(in the rows, 128 means zero)
Which row each row swaps with, under one turn or mirror
j875: 112	143	171	141	109	123	124	171	118	132	130	121	115	143	123	121	117	143
j3: 138	142	130	133	93	182	91	122	117	144	143	123	113	98	112	134	117	152
j87: 142	134	104	124	103	127	107	107	132	151	108	153	89	81	110	133	143	148
j530: 122	123	114	130	99	152	111	101	137	127	99	145	91	86	119	136	132	159
j953: 118	153	130	144	138	162	104	116	142	110	99	100	137	115	108	123	154	109
j294: 140	134	126	142	95	169	93	127	109	145	157	120	124	102	126	130	123	147
j902: 133	121	142	127	133	95	136	124	150	153	115	138	100	141	147	135	153	131
j9: 108	137	170	143	96	129	124	153	105	125	131	127	130	141	146	128	125	136
j905: 106	132	106	118	122	118	121	122	133	175	118	124	130	105	133	151	175	143
j971: 111	151	159	125	124	124	112	164	136	151	119	165	139	128	133	110	124	115
j457: 144	177	143	150	133	151	109	113	116	139	156	103	122	119	124	108	119	127
j818: 176	151	131	114	115	124	122	142	108	159	96	128	109	109	99	116	138	105
j355: 104	126	138	147	143	100	128	120	151	134	98	135	106	138	144	140	141	132
j582: 115	136	181	134	107	123	121	155	116	139	127	118	126	148	144	127	130	130
j20: 122	165	126	137	131	115	135	105	98	134	92	134	85	107	133	149	107	141
j855: 137	133	135	141	122	177	124	123	148	142	127	123	126	75	121	119	103	128
j30: 123	163	117	126	139	127	119	107	104	145	100	143	91	133	137	162	111	151
j238: 149	170	128	137	138	150	109	113	110	138	157	102	121	126	114	122	107	134
j714: 151	147	119	91	100	126	139	130	110	160	111	128	129	109	88	126	141	109
j954: 168	159	131	125	110	135	136	141	96	155	120	137	113	114	102	126	118	94
j221: 117	155	147	117	94	120	134	135	98	111	115	130	140	103	103	101	155	136
j781: 123	170	111	105	124	119	115	107	102	135	103	144	91	132	129	150	105	129
j198: 164	173	134	116	102	108	118	142	129	136	116	127	123	118	93	122	137	100
j472: 145	141	151	137	106	151	139	120	142	152	126	134	120	81	130	109	91	130
j567: 159	180	143	120	108	150	136	125	105	155	103	126	108	106	114	104	126	98
j14: 129	125	139	133	130	87	113	131	144	155	116	141	105	146	150	136	136	136
j987: 119	122	121	104	113	126	141	120	122	165	104	117	119	103	140	155	169	154
j917: 104	169	162	120	89	143	134	138	119	126	137	128	143	114	108	108	161	132
j443: 134	127	145	145	144	93	139	123	150	139	106	124	97	126	145	145	137	135
j282: 101	151	159	104	96	141	135	142	109	124	125	121	145	116	114	108	164	138
j672: 125	141	107	124	114	139	99	115	136	142	103	164	93	90	110	139	156	157
j68: 133	133	129	141	107	174	92	143	119	148	142	109	114	96	108	117	127	158
j596: 95	149	149	135	125	145	104	142	149	158	127	162	150	125	137	107	131	130
j28: 110	118	113	98	120	131	130	108	129	155	107	100	129	107	145	145	163	129
j358: 140	159	114	152	144	133	109	110	124	130	158	101	139	129	112	123	124	135
j110: 106	145	123	145	144	166	124	127	146	126	94	115	132	140	99	148	147	117
j589: 104	166	128	135	129	169	131	128	149	150	118	115	142	143	114	131	156	105
j242: 119	127	142	132	135	93	132	124	148	132	108	129	97	136	156	138	133	131
j608: 127	134	100	116	105	144	96	108	139	139	114	154	89	86	122	134	145	153
j796: 106	147	125	134	161	156	121	109	116	130	94	107	134	141	114	130	127	109
j136: 127	135	110	127	119	154	111	97	135	130	101	159	80	98	115	134	140	155
j793: 99	135	127	144	137	176	126	134	123	133	108	119	145	130	113	134	159	106

j714 pairs with -> j796
j818 pairs with -> j110
j530 pairs with -> j14
j28 pairs with -> j781

